In the data rows, zero lies at 4.5, halfway between 4 and 5.
Here are some points, one per row:
[5 4 4 4 6 5 4 4 3 3 3 3 4 4 6 6 3 3 3 4 3 4 6 4 4 3 6 2 6 4 4 5 3 4 4 3 4
 3 6 5 7 6 6 9 8 9 6 9]
[2 9 3 7 2 9 8 9 5 4 5 4 3 4 2 6 4 3 4 4 4 3 3 4 4 3 3 4 6 3 4 4 4 6 5 4 5
 3 5 5 5 5 3 6 4 3 3 5]
[4 4 4 3 3 5 4 7 8 2 2 3 9 8 9 6 4 2 4 4 5 4 3 4 3 4 3 6 3 4 5 5 4 4 5 3 4
 5 4 5 4 5 5 4 4 4 3 4]
[3 4 4 6 3 3 5 6 3 3 3 4 5 5 3 2 9 9 8 9 7 2 6 5 4 4 4 3 4 4 4 6 5 3 4 3 3
 5 6 3 6 3 5 3 5 6 4 3]
[4 4 4 4 5 5 5 3 3 5 3 6 4 4 3 3 4 3 2 7 7 4 5 4 3 3 3 6 4 6 6 4 3 5 4 5 5
 3 7 8 9 9 6 0 7 9 7 7]
[3 4 5 5 3 4 4 4 3 3 3 6 7 5 8 9 9 8 0 6 7 6 4 4 5 3 3 5 4 5 3 4 4 6 4 3 5
 4 4 6 3 6 3 5 4 3 6 3]
[9 9 1 9 3 3 5 3 3 4 3 4 5 4 3 2 4 5 6 3 3 6 3 4 5 2 4 4 6 3 5 4 4 3 4 4 3
 4 3 4 5 4 5 3 4 4 5 3]
[3 6 6 5 4 4 4 3 3 8 9 2 9 6 9 2 7 5 5 4 4 4 3 4 6 3 5 4 5 5 3 6 3 5 5 6 4
 3 3 4 4 4 6 5 4 4 5 4]
[3 6 4 5 5 4 3 3 5 2 3 6 3 5 6 2 3 4 3 4 3 4 3 5 5 3 4 5 5 9 8 9 9 2 9 3 4
 4 5 4 5 5 3 4 5 4 5 3]
[5 4 5 4 3 8 9 1 8 8 4 4 4 4 5 2 3 4 4 2 3 4 6 3 3 3 3 3 4 5 5 5 3 3 3 2 4
 4 5 5 3 5 3 3 3 3 3 3]
[4 5 3 4 5 3 3 3 5 3 6 3 3 4 4 3 3 4 5 4 6 4 9 9 2 9 0 2 9 8 6 5 4 5 3 5 4
 3 4 5 4 4 4 5 3 3 3 3]
[3 5 4 4 5 4 4 4 4 5 3 3 4 5 3 3 7 4 4 3 3 4 6 4 3 3 3 6 6 3 5 3 6 3 4 4 4
 3 4 6 6 6 5 9 7 1 7 9]
[4 4 4 5 4 5 3 3 4 3 6 3 5 4 5 3 3 3 6 3 3 4 3 4 4 3 3 6 5 4 4 5 5 5 3 4 5
 7 2 8 3 3 3 9 9 9 9 1]
[5 4 3 4 5 4 3 3 5 3 3 3 6 3 3 2 6 4 3 3 4 4 3 4 3 3 3 4 5 4 4 5 5 8 9 8 9
 4 4 3 4 3 4 3 4 4 4 4]
[4 5 4 5 4 4 4 3 4 3 3 6 3 4 4 4 4 6 7 1 9 7 1 7 7 7 6 7 5 3 4 3 4 3 5 3 6
 3 4 4 5 5 4 4 3 5 3 4]
[5 3 6 4 4 6 5 4 4 3 5 3 4 4 4 5 7 7 8 7 7 8 8 5 5 5 5 3 5 4 6 4 4 4 6 3 3
 4 5 3 4 5 4 6 6 4 3 4]
[3 5 5 3 5 4 6 3 3 4 5 5 5 6 3 9 2 9 8 8 6 1 4 4 4 4 4 5 3 6 5 4 4 3 4 5 5
 3 3 5 5 4 5 6 5 4 3 3]
[5 5 4 5 5 5 5 3 7 1 9 9 8 8 2 7 6 5 3 3 5 5 6 5 4 3 5 4 3 6 4 4 6 5 3 5 5
 4 4 4 5 5 4 6 4 4 4 5]
[4 3 3 3 5 5 4 3 3 5 3 3 3 3 3 3 3 4 2 3 7 3 3 4 3 3 3 3 4 3 5 4 5 4 3 3 3
 4 5 4 5 4 6 8 7 2 9 1]
[5 4 3 4 6 5 4 5 3 3 3 6 7 6 7 9 1 7 7 7 6 7 4 5 3 3 5 3 6 4 5 4 5 5 4 5 3
 5 3 4 3 6 6 4 4 4 4 4]
[3 4 5 5 4 3 3 3 4 3 3 4 4 4 4 3 3 3 6 3 3 4 5 4 3 4 3 3 4 4 4 5 3 4 4 7 9
 9 8 7 9 6 5 6 4 3 2 3]
[5 2 4 3 4 5 4 3 2 6 3 2 3 3 2 6 4 3 3 4 3 4 3 5 4 3 5 5 5 6 7 8 9 2 9 2 5
 4 3 4 5 4 4 4 3 5 3 3]
[5 3 4 4 3 3 5 5 4 5 5 3 5 4 3 4 4 5 4 6 3 5 1 1 9 9 0 9 7 5 6 5 5 5 3 4 4
 5 5 3 4 5 4 4 6 4 2 5]
[5 4 4 4 5 4 4 6 5 3 2 6 5 3 3 2 4 6 5 5 6 4 3 6 3 3 6 3 4 5 4 5 3 6 5 3 3
 6 5 5 5 4 4 7 7 1 9 9]
[3 5 5 4 4 3 4 3 3 3 3 6 3 6 3 3 3 3 4 3 3 4 3 3 4 6 5 3 5 3 2 7 6 2 9 7 2
 4 4 5 2 5 4 3 5 4 4 5]
[4 4 5 4 4 4 4 7 6 8 2 9 9 2 3 6 6 4 3 2 5 3 6 4 6 3 3 3 4 3 5 5 4 4 4 4 3
 4 5 4 2 6 6 4 3 5 4 3]
[6 5 6 6 8 1 7 9 6 3 6 4 3 6 3 3 4 3 3 6 3 3 4 5 6 3 4 3 4 3 5 4 5 4 4 3 3
 4 4 6 4 3 5 4 4 4 4 5]
[6 6 6 7 9 9 8 9 5 5 3 4 6 3 5 3 4 5 4 4 4 4 3 5 3 6 3 6 3 4 5 5 5 3 4 5 4
 6 4 4 4 4 4 3 5 5 4 6]
[5 4 3 4 4 4 4 6 4 4 3 5 3 4 3 4 4 4 5 5 7 6 8 2 0 9 9 9 8 7 2 5 4 5 5 4 5
 4 6 2 4 5 5 5 5 4 4 3]
[4 4 4 5 5 3 4 3 4 6 3 3 3 3 3 5 3 5 5 3 6 5 3 4 4 4 7 4 4 3 7 9 9 9 1 5 3
 4 4 5 4 4 4 4 4 5 3 5]
[5 4 4 4 7 8 0 9 7 7 7 6 3 4 4 3 4 4 7 2 5 3 3 4 6 3 4 3 3 5 3 5 6 4 4 4 5
 3 6 4 4 4 4 4 4 5 4 4]
[6 3 4 3 3 4 5 2 4 4 5 7 3 6 9 1 9 2 8 8 6 3 4 4 5 4 5 2 3 4 4 4 5 4 2 6 5
 3 4 4 4 4 3 3 3 4 3 5]
[5 4 6 3 3 4 4 5 6 3 3 3 4 4 4 4 4 6 7 7 8 7 1 7 7 7 6 7 5 3 5 5 4 3 4 4 6
 3 5 5 3 4 6 5 4 3 4 4]
[5 4 5 5 3 5 5 5 7 8 9 9 6 1 8 5 3 4 3 6 3 4 3 6 3 3 4 7 5 4 5 3 4 5 6 3 6
 4 6 3 3 5 5 5 6 3 4 4]
[4 5 4 5 5 4 4 3 5 4 5 6 6 2 3 9 9 1 8 8 7 3 4 5 3 4 4 5 5 5 4 4 5 4 5 4 3
 4 4 6 4 4 4 5 4 5 3 5]
[5 5 4 5 4 4 4 5 5 5 3 3 4 4 4 3 3 4 4 4 2 6 5 4 6 3 5 3 5 3 4 4 6 4 4 8 7
 0 9 9 9 9 7 4 7 3 5 4]
[3 6 5 4 4 4 3 3 5 3 3 3 3 4 3 3 4 4 3 3 4 5 4 3 4 3 3 3 4 6 4 4 4 3 3 5 5
 3 5 4 1 1 7 7 7 9 6 9]
[4 5 5 5 4 4 6 3 6 3 4 3 4 3 6 3 4 7 4 3 3 3 5 5 4 6 4 5 5 2 4 4 6 4 4 3 5
 8 6 5 8 7 7 9 0 9 8 9]
[4 6 4 4 4 5 4 4 5 4 3 4 3 5 3 3 4 5 7 8 7 8 9 3 7 1 6 6 5 4 5 5 3 4 4 4 4
 4 6 4 3 4 3 4 3 4 4 4]
[3 5 6 4 3 4 6 3 4 3 5 6 8 2 3 9 3 2 7 2 6 7 5 4 5 3 4 3 4 3 4 5 6 3 3 6 4
 4 5 4 5 2 4 2 4 5 6 4]
[4 4 4 5 5 3 6 3 4 6 3 5 3 4 4 5 3 6 8 8 8 8 7 3 5 5 4 4 5 4 4 4 4 4 5 5 5
 3 2 6 5 5 3 6 4 5 4 4]
[4 3 4 4 4 6 7 9 7 2 9 3 3 5 4 4 4 4 4 3 3 6 4 4 4 2 4 4 5 6 4 6 3 4 3 5 4
 4 2 5 6 3 6 3 3 5 5 3]
[6 3 4 4 5 5 5 4 5 5 5 3 2 6 9 9 9 8 6 1 6 5 4 4 3 6 3 5 4 5 3 5 4 5 4 5 5
 4 4 6 5 5 4 3 5 4 4 5]
[4 5 4 3 3 4 5 3 5 5 2 6 6 4 3 3 4 4 4 4 2 4 2 5 3 6 5 3 2 4 3 4 5 5 3 4 4
 4 5 3 6 5 3 6 7 9 9 1]
[4 4 4 4 4 4 3 4 2 9 9 2 9 9 2 3 4 4 4 5 6 5 3 6 3 3 6 4 5 3 4 4 4 5 4 3 4
 6 4 3 4 5 3 4 3 6 3 4]
[6 3 5 4 3 5 4 6 6 3 3 3 3 4 6 4 3 5 6 8 8 1 9 7 6 6 5 6 6 3 4 4 5 4 4 6 6
 5 4 3 4 3 4 5 5 5 4 4]
[4 6 4 4 6 5 4 3 4 4 6 5 5 3 4 4 4 4 6 5 5 5 9 2 9 8 7 9 1 6 5 4 5 4 4 4 6
 5 3 6 4 4 6 4 4 3 5 4]
[6 3 4 4 5 5 6 3 3 4 3 6 3 7 3 4 5 3 4 4 3 4 7 7 9 7 8 9 8 6 7 5 3 5 4 5 5
 4 5 4 4 3 4 4 3 4 6 5]
[4 3 5 5 4 5 5 4 4 3 5 3 6 4 3 3 4 4 5 4 6 4 2 2 2 9 9 2 9 8 8 2 6 3 4 5 4
 4 5 5 4 5 5 5 4 4 5 3]
[5 3 4 5 3 5 5 8 2 9 2 9 2 8 8 5 4 4 3 2 5 5 6 5 3 6 4 2 3 4 4 5 4 5 4 4 4
 4 3 3 4 4 6 6 6 5 3 3]
[4 4 4 4 4 5 5 4 3 5 3 3 6 5 4 4 4 6 3 3 3 2 9 8 9 8 7 8 6 5 2 4 5 4 3 5 4
 4 3 6 4 4 3 3 6 4 2 6]
[5 3 5 3 3 4 4 4 5 3 2 3 5 5 3 2 3 6 6 3 3 4 6 3 4 2 3 5 5 7 6 0 7 9 9 4 4
 4 5 5 3 4 5 4 4 4 3 4]
[4 5 5 4 4 5 4 3 5 3 6 3 3 3 4 3 3 6 2 3 7 3 3 4 6 2 5 6 3 4 5 4 3 5 9 9 0
 7 6 4 6 5 4 5 4 4 3 3]
[3 6 4 4 3 3 4 4 5 4 4 2 3 3 4 4 4 4 5 6 2 6 8 8 1 9 9 9 1 5 3 4 5 4 4 5 3
 3 4 4 4 5 4 4 4 5 4 3]
[4 4 3 5 6 5 5 3 3 4 3 3 6 4 4 4 5 2 6 7 8 7 8 6 7 7 2 6 2 4 4 4 4 5 5 3 3
 5 4 4 4 4 6 4 4 4 4 3]
[4 3 4 3 3 4 3 4 3 5 3 3 3 5 3 6 3 3 6 6 2 3 3 4 4 3 3 3 3 5 4 5 4 4 3 5 4
 5 5 2 5 6 2 7 1 2 9 9]
[4 4 4 5 8 3 8 1 9 9 4 4 5 5 4 4 4 3 4 6 3 3 2 3 4 4 5 3 4 3 2 4 5 4 4 3 5
 4 6 3 3 3 5 4 5 3 3 3]
[6 7 7 0 9 2 7 9 2 3 5 3 3 2 5 3 4 4 4 2 3 3 4 5 4 2 6 3 4 4 5 3 3 5 3 2 5
 5 3 2 4 6 4 4 5 4 2 3]
[3 5 4 5 5 4 3 3 4 3 5 5 3 4 3 2 4 5 3 5 3 3 6 3 3 9 9 3 2 1 9 7 1 7 4 4 5
 3 4 5 4 4 4 4 4 4 4 3]
[4 2 2 9 3 7 4 3 4 2 3 3 2 2 3 5 2 3 3 3 3 3 3 4 4 2 5 3 3 5 3 3 3 3 2 4 4
 3 2 4 2 5 4 3 4 4 1 5]
These points spread out most along one direction. Take the direction at right angles to it along which they spread out most. Go by this last direction. Where along it does each point below lie, from 0 to 99? 50 is the average, and the first point above lies past it. One standard deviation of the points above along it is 16.
[4 5 4 3 4 4 2 6 8 9 3 9 3 4 3 4 5 5 4 6 3 4 2 5 2 5 5 6 6 4 4 4 3 4 3 5 4
 5 2 5 5 3 4 3 4 4 4 4] >> 39
[4 4 3 3 4 5 4 3 5 3 5 4 4 4 4 6 7 7 2 9 1 9 3 6 6 6 3 3 5 4 4 4 4 5 5 4 3
 5 3 5 5 3 5 3 4 4 5 5] >> 46
[4 4 4 5 5 3 6 8 1 8 9 7 5 5 6 4 3 4 4 3 3 6 4 3 3 7 3 4 3 4 5 3 5 4 4 5 4
 4 7 5 4 3 3 4 3 4 4 6] >> 33
[3 6 4 5 4 5 4 4 4 6 5 3 3 4 3 6 5 3 4 4 4 5 2 7 9 9 9 1 8 8 6 5 4 6 5 4 4
 6 5 4 5 4 5 3 5 4 5 5] >> 62
[9 9 9 6 6 7 3 4 4 4 3 3 3 5 3 6 3 3 2 6 3 3 3 4 4 6 3 3 3 5 4 5 4 5 4 4 5
 3 4 5 5 4 5 5 4 4 5 3] >> 51
[4 4 5 4 3 5 4 3 4 5 6 3 2 5 3 3 3 4 6 3 6 3 3 4 3 4 4 4 4 3 5 4 4 4 5 3 5
 5 5 6 6 7 6 0 8 2 9 9] >> 64
[2 2 9 9 9 7 4 5 4 3 2 4 3 5 3 2 4 4 3 3 3 6 3 5 3 2 3 6 5 4 4 4 4 5 2 5 4
 3 3 3 5 5 4 3 4 3 5 3] >> 49
[5 4 4 3 4 4 5 5 3 5 3 3 3 6 2 6 5 4 3 6 3 4 3 6 3 3 6 3 4 5 4 5 5 4 3 9 9
 9 9 8 0 8 6 6 5 5 3 3] >> 56
[4 3 3 4 5 4 3 5 6 8 3 2 9 9 2 9 7 6 5 3 2 3 6 3 3 4 4 3 4 4 4 4 3 3 4 4 5
 4 5 4 5 4 5 3 5 4 4 3] >> 29
[4 6 4 5 5 5 4 3 6 6 6 3 3 4 3 4 5 6 1 8 8 7 9 2 8 8 7 2 5 4 3 4 6 3 4 5 6
 6 3 3 4 5 5 4 5 4 6 5] >> 59
[4 4 4 5 6 5 4 4 4 4 5 7 7 6 9 9 1 8 6 6 4 5 4 5 4 3 6 3 6 4 5 5 4 4 5 4 5
 4 5 5 4 3 4 2 4 4 6 5] >> 27
[3 7 4 5 5 4 3 3 4 6 4 3 1 6 9 9 9 6 6 5 5 4 4 4 3 3 4 6 4 4 6 3 5 5 4 4 3
 6 4 3 5 3 5 3 4 4 4 3] >> 30
[4 4 4 6 5 2 6 9 9 9 3 3 5 6 5 5 3 3 3 6 6 6 4 5 6 3 4 3 3 6 6 4 4 4 5 6 5
 4 3 5 4 4 3 4 4 5 5 4] >> 31
[4 4 4 4 5 5 6 4 3 3 3 6 3 6 3 6 5 3 3 4 3 4 3 5 3 6 3 3 4 4 4 5 4 7 9 8 9
 5 4 3 5 4 4 5 4 4 4 4] >> 51
